In the rows, zero is written as 128.
One turn sends every row of this set to another row. A few are shown first. Where does it send the rows asked after them?
k969: [142 158 118 147 121 129 127 106 142 112 132 162 148 138 122 141 117 152
 111  75 131 135 126  99  86 116 109]
k633: [160 115 106 114 143 103 113 134 136 131 128 114 144 143 121 102 125  99
 121 136 160 151 150 125 128 120 148]
k75: [131 127 129 120 132 115 157 151 120  89 112 149 128 106 110 139 112 127
  86  99 114 141 119 125  89 103 155]
k773: [ 80 130 122 134 138 126 123 114 121 102 100 123 127 106 111 136 136 151
 112 103  97 130 116 132 122 120 132]
k449: [132 100 104 134 146 119 134 117 126  81 116 169 148 152  96  98 122 125
 105 137 131 145 140 104 128 111 131]
k102: [115 161  94 133 123 136 129 170 146 145 141 151 151 111 115 129 127 129
  87 105 155 123 138 130 134 136 100]
k637: [131 125 141 151 154 120 124 149 114 118 120 145  98 126 132 119 169 143
 103 108 153 146 106 130 102 135 125]
k538: [127 120 106 123 141 116 159 137 134 138 168 139 127 159 129 134 114 128
 139 102 170 128 167 126 114 100 129]
k731: [140 154 120 120 126 133 122 110 145 116 151 153 152 134 115 169 122 122
  95 114 164 125 143 111  84 127  97]
k715: [108 155 153 117 174 102 142 150 136 150 127 116 151 129 117 134 134 127
 120 116 161 143 137 160 116 121 113]
k138: [123 112 134 151 118 126 120 174  99 110 122 156 106 120 128 142 117 111
 121 129 154 135 117 120 131 133 141]
k279: [114 103 151 112 115 130 140 140 170 130 118 135 152 160 129 117 123 123
  90 142 110 129 126 134 127 100 138]
k348: [107 125 135 138 125  92 145  89 132 124 134 155 109 142 121  94  99 151
  92 118 136 134 158 120 118  98 124]
k333: [119  82 127 123 130 120 102 122 124 149 136 129 128 131  81 134 102 106
 133 114 138 130 138 100 105 111 112]
k497: [132 148  90 145 115 123 145 138 146 116  94 142 168 111 107 132 107 117
  96 112 153 122 151 144 133 133 101]
k650: [138 142 133 143 149 118 140 129 108 130 155 165 135 147 107 135 153 132
 119 108 159 123 143 158  99  96 159]
k85: [108 114 157 146 134 128 119 124 153 122 115 180 163 141 124 132 143 133
 139 143 134 145 109 125  97 131 104]
k393: [122 117 139 128 101 123 113 110 117 135 131 151 178 138 115 151 145 155
 149 115 134 147 131 135  98 107 115]
k832: [125 131 126 104 138 137 146 130 138 153 103 142 147 145 114 131  85 128
 144 119 106 136 149  91 110 124 113]
k552: [ 87 114 110 140 136 151 119 120 124 147 119 157 127  94 114  96 105 145
 125 123 142 138 119 137 133 123  94]
k492: [104 170 121 136 107 142 152 163 133 155 109 147 137 116 101 110 115 117
  96 117 161 130 128 126 125 137 115]
k902: [139 115 137 130 115 139 118 114 144 138 138 156 153 155 122 162 143 141
 132 141 123 159 114 125 106  94 103]
k23: [119 123 141 145 143 127 119 108 142  88 136 118 131 125 131  95  91 131
  86 141 129 146 157 119  97 104 141]
k880: [106 148 125 140 160 138 137 136 149 119 131 132 138 129 114 104 126 125
 118  80 154 155 143 135  81  93  82]
k377: [104 135 131 154 106 118 123 123 115 125 138 151 107  90 116 111 120 150
 124 127 129 172 137 152 136 120 125]
k164: [124 111 131 124 137 132 134 104 130 111 139 128 107 132 146  98  96 145
  71 129 121 134 144 145 111 123 135]
k936: [113 131 120 128 146 127 121 132 127 121 152 126 127 120  78 138  91 139
 119 105 119 149 129 133 102  98 171]
k55: [146 158 127 137 135 156 130 108 115 104 139 143 160 142 110 131 122 129
  99 104 180 122 150 119  99 119 101]
k591: [108 124 114 143 128 109 118 141 108 147 136 154 120  97 111 110 106 158
  88 127 132 161 133 163 122 125  98]
k47: [114 115 123 132 111 130 131 148 162 148 108 133 167 157 142 107 126 126
 118 146 122 123 130 111 106 113 153]
k742: [110 156 111 152 138  97 145 140 123 128  85 166 122 132 160 122 121 117
 103 124 159 135 120 141 115 119 122]
k656: [109 100 154 108 135 135 119 167 115 152 121 121 133 122 129 143 125 139
 141 115 152 124 146 114  91 103 122]
k595: [125 122 136 147 127 116 118 114 152 134 129 169 132 145 107 140 138 125
 155 102 152 123 174 150 127 135 114]
k157: [114 133 136 133 136 133 170 127 167 118 112 108 153 150 140 117 132 134
 116 143 108 134 155 131 126 115 116]
k472: [156 116 106 133 147 134 117 133 127 122 117 142 150 116 115 131 111  97
 123 131 108 131 119 131 154 114 151]
k295: [137 161 137 112 143 125 140 147 107 123 124  99 144 120 107 117 140  91
 101 106 136 153 116 129 101 122 115]

k85 -> k969
k715 -> k637
k492 -> k377
Where do these go?
k650 -> k295
k591 -> k164
k742 -> k773

